In the data rows, zero lies at 4.5, halfway between 4 and 5.
Some points, each followed by its number:
{9, 5, 3, 3, 6, 4, 5, 4, 9, 5, 8, 9, 5, 6} 0
{3, 5, 5, 4, 4, 7, 6, 2, 0, 3, 4, 4, 4, 2} 1
{5, 5, 6, 4, 5, 4, 1, 5, 6, 4, 3, 5, 4, 5} 2
{5, 5, 5, 3, 4, 3, 2, 5, 6, 4, 3, 5, 4, 5} 3
{3, 6, 7, 5, 3, 9, 5, 4, 0, 1, 5, 0, 3, 0} 4
{5, 3, 5, 7, 3, 4, 5, 6, 5, 5, 4, 3, 3, 6} 5
{3, 5, 5, 3, 5, 4, 4, 4, 5, 5, 4, 5, 4, 7} 6
{7, 2, 6, 9, 3, 8, 6, 8, 4, 3, 3, 3, 2, 3} 7
{4, 3, 1, 5, 5, 7, 6, 0, 1, 5, 4, 6, 7, 4} 8
{1, 7, 4, 3, 5, 1, 8, 4, 2, 7, 4, 5, 9, 5} 9
{5, 4, 5, 3, 4, 4, 2, 4, 7, 4, 4, 5, 4, 4} 10
{5, 5, 5, 6, 2, 5, 3, 4, 5, 3, 8, 4, 2, 2} 11
{3, 4, 5, 5, 5, 5, 6, 3, 3, 4, 4, 4, 4, 5} 12
{7, 3, 1, 7, 5, 1, 3, 4, 5, 8, 5, 4, 6, 5} 13
New points follow, each followed by the numbers of its five nearest points above, nearest first.
{2, 5, 6, 4, 6, 7, 2, 3, 0, 3, 8, 0, 2, 0} -> 4 1 11 12 10
{6, 6, 1, 6, 4, 0, 6, 7, 7, 9, 2, 4, 8, 5} -> 13 9 5 3 6
{5, 5, 4, 4, 6, 4, 7, 5, 2, 6, 4, 5, 7, 5} -> 12 9 6 8 5
{6, 2, 5, 8, 3, 4, 5, 7, 5, 5, 5, 2, 3, 6} -> 5 7 12 11 3
{4, 5, 5, 4, 5, 4, 5, 4, 5, 6, 4, 4, 4, 7} -> 6 12 3 5 2
{8, 1, 6, 9, 3, 9, 8, 9, 4, 2, 3, 2, 1, 3} -> 7 5 12 11 4
{3, 4, 5, 4, 6, 5, 6, 4, 3, 5, 3, 5, 4, 6} -> 12 6 5 3 1
{5, 3, 5, 7, 3, 4, 5, 6, 5, 5, 4, 3, 3, 6} -> 5 12 6 3 2
{3, 5, 4, 6, 5, 2, 4, 5, 6, 6, 5, 5, 5, 6} -> 6 3 5 2 10
